In the data rows, the value 128 means zero.
Here are some points, one per row:
[121 168 168 136 111 139 102 140 151 160 125 104 145 141 151 146 150 119
 177 124 102 113 120 157 119 156  93 110 111 115 114 122 110  96 126 100
 110 160 135 109  66 126 108 104 112  91  86 115 153  83  90 102  91 118
 114 135  94 119 142 123  95]
[176 177 164 172 170 139 160 165 169 187 163 155 117 118 125 123 146 122
 129 117 119 150 145  92 105 120 133 122 138 114 145 109 123 143 137 156
 151 148 190 142 183 120 117 117 115 140 117 136 101  95 115 130 101 104
 121 128  95 154  79 122  89]
[125 145 124 105 126 169 143 119 155 139 148 166 142 138 111 148 112 129
 103 118 111 118 154 125 112  90 101 110 110  96  98 101 114  75  82 123
 105 104 107 111 138  88 137 129 124  84 105  89 108 133 146 132 142 117
 143 187 147 182 193 198 188]
[156 131 133 136 129 144 156 136 132  98 137 128 154 133 155 129 112 159
  91 143 106 155 123 109 130 152 128 147  85 146 143 124 102 150 100  96
  90 104 125 127 108  77 123  97  92 134  86  81 134 100 123  96 142 118
 126 124  95  79 128 139  92]
[116 153  92 125 105 136 131 104 122 173 126 107 123 115  95 126 118 129
 136  90 127 133  97 110 104 139  84 109 146 125 161 132 120 126 125 139
 128 125 130 138 127 142 184 152 126 154 117  92 126 144 143 156  96 139
 128 125 178  89 114 123 133]
[126 102 103 133 164 133 172 113 104 141 135 132 163 161 110 141 123 134
 123 123 143 136 123 178 137 175 161 152 167 110 127 124  96 151 139 155
 133 144 132  96  95 100 128 116 142 113  96 123  96 136 120 138  96 144
 112  93  84 149 136 105 143]
[193 183 167 174 138 164 163 157 138 138 121 168 112 149 112 131 136 131
 125 145 137 103 136 152 118 105 154 125 153 172 134 153 138 154 141 120
 116 168  95 114 138 130 116 136 105 132 107 119 110 122 111 131 143 182
 116 116 159 121 117 133 143]
[152 151 129 108 129 101 139 105 137 127 126 108 138 106 110 154 115 124
 128 105 100 109 150 150 154 157 128 140 135 143 130  91 131 146  97  88
 151 154 129 145 104 150 106 189 130 123 189 136 145 139 138 155 181 124
 156 105 117 138 102 164 129]
[ 71 110 124  65 115 141 137 165 165 129 113 116 123 132  95 102 147  68
 127 142 145 161 147 151 117 151 157 127 134 171 144 158 120 130 143 146
 114 145 130 133 146 148 122 130 136 159 154 126 144 148 141 112  99 137
 140 119 116 106 130 175 125]
[167 152 127 101 177 154  90  96  97  96 119  88 114  87 104  94 100 102
 108 143  80  95  65 119 102 123 139  96 103 110 111 112 122 132 126  99
 116 103 120 106 142 132 125  91 142 141 151 135 115 116 123 163 101 114
  93 127 133 133 140 157 120]
[ 93 156 152 146 122 141 174 117 131 115  98  78 113  88 135 121 131 150
 152 129 135 175 149 114 112 135 132 116 167 128 123 162 149 165 170 102
 157 105 121 107 139 139 127 159 152 130 115 119 141 119 139 124 150 113
 103 152 116 145 129 139 159]
[140 123 106 139 119 135 123 125  78 106 148 106 115 159 128 115 147 101
  85 142 103 105 163 107 112 140  89 116 147 106 108 113 155 135 144 160
 133 142 118 108 156 159 127 144 107 109 137 157 190 146 128 156 119 140
 145 145 111  90 128 144 132]
[107 127 121 128 187 149 108 108 133 125 124 150 146 113 129 142 160 140
 121 133 145 152 141 125 131  80 105 124 135 153 104 116 129  99 113 110
 118 106  98 149 111 103  78 115 105 116 122  77 174 111 150 131 106 135
 104  97  80 110 100  75 115]
[162  88 148 105 154 128 169 151 169 135 167 117 140 149 187 135 141 126
 146 123 109 143  65 115 120  90 112  95 124 140 106 125 130 111 112 151
 115 129 115 102 111 128 123 164 130 115 117 154 132 104 191 129 145 152
 135 126 155 138 147 123 152]
[155 121  89 136 128 106 111 121 138 127  66 113 126 155 112 169 163 108
 155 142 144 154 143 133 124 137 147 132 139 105 115 103 124  90 123 102
 139  96 131 106 122  55 118 126  88 117 122 152 109 124 138 111 127 109
 132 135 174  95 137 113 109]
[ 86  93 136 100 121 116 113 124 121 106 149 139  94 114 132 180 132 127
 108 142 126 152 130 115 163 133 142 142 159 140 119 150 131 150 113 110
 169 183 120 165 143 126 154 138 123 141 109 124 142 114  94 171 124 109
 121 100 169 150 159 128  91]
[100  81 148 103 100 111 111  95  77 141 155 151 120 124 115 171 128 125
 132 156 125 141 164 164  95 176 147 102 113 152 152 139 149 152 149 136
 120 107 131 157 130 124 130 130 132 130 142 159 114  98 156 108 138 145
 107 148 143 137  98 112 124]
[112 117 136 152 173  81 145 170 115 164 144 151 121 127  93 111 122 107
 130 117 119 112 132  85 112 106 109 120 103 108 113 137 128 106 126  94
 112 122 116 112  59 109 148  91 112 137 155 141 148 119 135 146 167 136
 132 149 157 144 160 174 196]
[131 133 140 132 129 155 134 155 115 153 148 149 111 147 119  95 129 158
 155 111 139 146 115 169 154 116 137 113 120 126  98 125  86 147 134  98
 126 108 107 136 162 119 152 117 150 132 140 163 185 156 152 130 155 150
 213 156 153 167 145 124 120]
[104  88 143 133 102 141 113 133 106 152  66 109  96 102 127 116 123 122
  88  96  96  83 106 100  97 108  94 108  87  96 138 109 115 102 138  93
 153 121  99 138 124 134  88 101 136 123 104 131  76 161 162 155 146 146
 160 116 115 128 145 138 118]
[161 161 134 167 128 159 149 166 155 173 159 142 166 145 168 145 137 157
 130 187 178 133 122 130 136 168 119 154 156 129 136  99 125 122 142 114
 100 122 126 187 115 159 107 141 138 151 148 173 141 165 154 124 119 118
 109 141 156 165 178 144 154]
[154 135 127 102 126 123 124 161 142  72 174 133  83 164  99 140 137 181
 171 113 148 140 132 156 125 130 139 158 133 122 126 119 131 112 148 123
 144 140 142 142 113 156 116 106 135 132 128  96  94 145 132 139 123 102
  96 144 111  74 110 107 126]
[112 112 116 158 154 102  87 122 119 108 149 113  95 102 153 120 145 111
 115  86 161 133 119 173 166 120 115 143 148 127 185 131 143 146 148 153
 120 105 137 141 148 152 117 142 128 130 113 118 122 112 118 118 149 147
 131 147 134 118 172 173 114]
[134  76  98 105 106 103  80 115 112 143 121 128 156 160 121  98 129 172
 184 129 132 122 160 111 171 118 136 104 145 175 135 143 157 135 143 137
 154 132 103 118 149 101 118 146 143 155 131 124 119 131 109 131 109 132
  95 133 109 157 134 161 104]
[161 122 141 133 124  99 110  83 129 112  83 115 124 138 111 109 132 154
 114 111 130 154 118 143  82 132 137 170 112 132 142 180 196 141 139 166
 152 170 159 191 144 150 195 146 138 107 158 149 154 152 148 116 118 143
 149 122 105 144 137 143 123]
[ 99 154 124 137 105  53  97  96 151  65 114 121 123 125  81  98 101 100
  95 114 116 126  80  96 118 150 120  62 113 120 109 112 110 130 103 146
  93 109 114 122 121 119  89 123 117 131 123 125 121 156 125 138 139 130
 159 143 142 171 146 104 152]
[ 52 155  76 130 137 141 115 142  93  94 131 128 119 136 149 121  99 145
 145 113 130 112 116 112  94 122 145 137 125 126 109 107 158 104 122 137
  99 163 123 117 113 122 123 140 132 123 116 148 110 125 144 108 146 138
 139 137 144 146  84 151  69]
[123 105  59  96 102 105 139 116 151 160 127 134 128  82 150 112 144 115
 139 168 113 126 116 134 145 157 149 182 125 121 110 162 138 143 169 162
 137 140 109 158 138 120 133 119 127 105 140 112 131 135 117 154 162 133
 119 171 120 114 136 102 116]
[158  93 125  96 126 135 123 150 103 135 115  97 104 105 143 119  98 111
 135  99 167 117 131  89 101 147 152 101 112  92 118 105 143 111  86  92
  89 134 124 130 150 130 139 141 114 135 136 103 125 119  89 111 116 145
 134 135  97 129 140  77 156]
[110 126 102 134 121 124 121 111 154 154 136 133 135 173 158 108 130 143
  89 176 178 173 136 150 162 129 137  96 113 137 156 112 144 130 129  95
 164 136 131  84 109 163 152 109  98 100 138 108  94 125 122 123 138 115
 115 132 123 138  95  99 121]
[142 173 139 105  98 112 132 129  92 132 123 128 109 123 113 163 133 123
 133 150 142 160 132  95 154 101 152 145  84 143 150 106 122 115 124 175
 151 102 145 111 107 147 149 141 157 161 106 150 166 145 139 151 145 168
 122 122 111 143 149 130 120]
[115 170 120 114 118 135 147 148 106 131 135 117 182 131 146 146 159 145
 147  92 132 135 145 124 153 125 159 134 142 150 168 138 139 144 102 148
 136 104 106 138 141 140 101  67 102  70 153 159 112 119 117 122  93  98
 123 110 145 117 131 109 144]
[122 128 174 143  98 141 137 114 120 125 115 120 130 129 126  98 115 108
  82  94 105 115  84 106 139 106 134 125 134 110 103  94  96  90 147 148
 145 123 116 162 117  95 149 127 144 104 173 107 124 117  86  94 113 152
  77 121 132 100  90 131 119]
[130 113 139 143 132 131 128 121 133 142 105 177 100 137 143 127 108 140
 168 157 105 179 139 138 129 105  94 130 108 104 131 124 111 151  86 139
  66 106  79 107 116 132 100 142 143 107 154 135  82 110  72 130  99 102
 121 102 103  87 115 115 126]
[118 144 172 105 131 117  98 136 145 130 127 153 123 116 150 100 123 161
 147 159 152  94 158 139 143 172 141 132 170  96 149 111 143 125 139 166
 121 115 125 118 133 106 158 113 126 117 106 114 120 112 151 113 165 106
 132  50 116 111 113 119 128]
[131 109 120 141 138 155 127 105 162  99 159 104 161 126  83 102 111  94
 129 105 142  90 139 102  94  81 109 130  95 119 120 115 118 167 149 112
 142 110 121 145 111 128 136 139 125 129  95 160 119 132  82  96 139 109
 120  89 126 109 121  98 112]
[150 117 138 132 112 109 154 125 129 139 154 150 136 129 136 162 168 128
 116 135 160  87 110 112 129 130 132 137 125 117 107 174 105  89 114  94
  91  84 111  77 125 140 121 120 131 103 107 107 132 144  97  92 110  85
 134 111 118 128  70 141  81]
[106 103 124 145 114 120 104 117 140 136 132  78 127 147 112 143 113 117
 138 177 127 101 123 122 164 116 127 178 157 156 143 122 153 146 124 110
 109 128 177 142 162 119 128 116 173 124 125 114 123 113 136 144 116 170
 175 139 132 136 106 128 162]
[124 127 133 132 151 147 142 129 131 120 109 159 161 125 156 141 170 148
 140 134 113 113 123 136 152 147 130 106 145 173  96 129 151 119 126 155
 149 118 166 168 124 160 156 140 117 174 100 152 101 130  97 133 152 125
 174 153 116 105 122 128 160]
[135 132 151 139 171 179 115 121 151 112 123 173 176 152 163 159 130 127
 138 127 131 134 139 105 147 147 150 129 135 118 190 175 119 138 154 138
 137 177 176 118 154 138 144 151 184 151 178 140 166 169 141 152 165 128
 138 159 149 120 147 119 135]
[112  99  90 124 106 136 123 127 119  97  92 106  91 125 129 116 153 148
 123 132 141  92 131 144 120 122  96 146 101 105 125 129  82 157  72 154
 150 130 145 117 128 128 100 110 130 154 143 130 160 122 118 118 147 141
 105 140 168 173 113 144 168]
[135 119  94  99 100 100 118 123  78 111  84 116  80  85  88  91  63  81
  86 107 100  96 107 116 152 101 109 126 157 161 145 155 127 130 145 142
 135 159 167 137 136 143 132 152 136 122 111 140 131 108 152  73 114  45
  95 112  99 109 115  70 116]
[125 115 119 112  65  69 111  90 125  93 140 169 186  64 193 109  94 141
 122 102  97 148 172 167  84  63 142 170 148 109  94 111  78 105 181  86
 111 144 180  78 141 170 128 111  71 182 136 146 124 123 139 152  76 170
 140 113 155 132 141 127 153]
[141 153 165 194 163 136 154 173 136 133 149 119 151 135 143 147  98 104
 127 123 112 119 151 172 154 141 127 143  86 125 101 165 172 121 126 147
 174 116 118 119 145 129 127 143 136 160 146 100 119 147 146 123  93 111
 124 110 139 130 133  92 105]
These points spread out most along one direction. Take the direction at right angles to it along which they spread out most. Go by this last direction. How many in every 100 of the points above lie lower along it than each point below? Answers are rounded to whole numbers. More than half of the points above lie lower than the first one.
[ 52 155  76 130 137 141 115 142  93  94 131 128 119 136 149 121  99 145
 145 113 130 112 116 112  94 122 145 137 125 126 109 107 158 104 122 137
  99 163 123 117 113 122 123 140 132 123 116 148 110 125 144 108 146 138
 139 137 144 146  84 151  69] 45
[116 153  92 125 105 136 131 104 122 173 126 107 123 115  95 126 118 129
 136  90 127 133  97 110 104 139  84 109 146 125 161 132 120 126 125 139
 128 125 130 138 127 142 184 152 126 154 117  92 126 144 143 156  96 139
 128 125 178  89 114 123 133] 27
[ 99 154 124 137 105  53  97  96 151  65 114 121 123 125  81  98 101 100
  95 114 116 126  80  96 118 150 120  62 113 120 109 112 110 130 103 146
  93 109 114 122 121 119  89 123 117 131 123 125 121 156 125 138 139 130
 159 143 142 171 146 104 152] 25
[100  81 148 103 100 111 111  95  77 141 155 151 120 124 115 171 128 125
 132 156 125 141 164 164  95 176 147 102 113 152 152 139 149 152 149 136
 120 107 131 157 130 124 130 130 132 130 142 159 114  98 156 108 138 145
 107 148 143 137  98 112 124] 20
[112 117 136 152 173  81 145 170 115 164 144 151 121 127  93 111 122 107
 130 117 119 112 132  85 112 106 109 120 103 108 113 137 128 106 126  94
 112 122 116 112  59 109 148  91 112 137 155 141 148 119 135 146 167 136
 132 149 157 144 160 174 196] 64
[125 115 119 112  65  69 111  90 125  93 140 169 186  64 193 109  94 141
 122 102  97 148 172 167  84  63 142 170 148 109  94 111  78 105 181  86
 111 144 180  78 141 170 128 111  71 182 136 146 124 123 139 152  76 170
 140 113 155 132 141 127 153] 18
[193 183 167 174 138 164 163 157 138 138 121 168 112 149 112 131 136 131
 125 145 137 103 136 152 118 105 154 125 153 172 134 153 138 154 141 120
 116 168  95 114 138 130 116 136 105 132 107 119 110 122 111 131 143 182
 116 116 159 121 117 133 143] 82
[131 109 120 141 138 155 127 105 162  99 159 104 161 126  83 102 111  94
 129 105 142  90 139 102  94  81 109 130  95 119 120 115 118 167 149 112
 142 110 121 145 111 128 136 139 125 129  95 160 119 132  82  96 139 109
 120  89 126 109 121  98 112] 57
[126 102 103 133 164 133 172 113 104 141 135 132 163 161 110 141 123 134
 123 123 143 136 123 178 137 175 161 152 167 110 127 124  96 151 139 155
 133 144 132  96  95 100 128 116 142 113  96 123  96 136 120 138  96 144
 112  93  84 149 136 105 143] 68
[135 132 151 139 171 179 115 121 151 112 123 173 176 152 163 159 130 127
 138 127 131 134 139 105 147 147 150 129 135 118 190 175 119 138 154 138
 137 177 176 118 154 138 144 151 184 151 178 140 166 169 141 152 165 128
 138 159 149 120 147 119 135] 36
[ 86  93 136 100 121 116 113 124 121 106 149 139  94 114 132 180 132 127
 108 142 126 152 130 115 163 133 142 142 159 140 119 150 131 150 113 110
 169 183 120 165 143 126 154 138 123 141 109 124 142 114  94 171 124 109
 121 100 169 150 159 128  91] 5
[152 151 129 108 129 101 139 105 137 127 126 108 138 106 110 154 115 124
 128 105 100 109 150 150 154 157 128 140 135 143 130  91 131 146  97  88
 151 154 129 145 104 150 106 189 130 123 189 136 145 139 138 155 181 124
 156 105 117 138 102 164 129] 32
[118 144 172 105 131 117  98 136 145 130 127 153 123 116 150 100 123 161
 147 159 152  94 158 139 143 172 141 132 170  96 149 111 143 125 139 166
 121 115 125 118 133 106 158 113 126 117 106 114 120 112 151 113 165 106
 132  50 116 111 113 119 128] 61
[176 177 164 172 170 139 160 165 169 187 163 155 117 118 125 123 146 122
 129 117 119 150 145  92 105 120 133 122 138 114 145 109 123 143 137 156
 151 148 190 142 183 120 117 117 115 140 117 136 101  95 115 130 101 104
 121 128  95 154  79 122  89] 86
[131 133 140 132 129 155 134 155 115 153 148 149 111 147 119  95 129 158
 155 111 139 146 115 169 154 116 137 113 120 126  98 125  86 147 134  98
 126 108 107 136 162 119 152 117 150 132 140 163 185 156 152 130 155 150
 213 156 153 167 145 124 120] 55
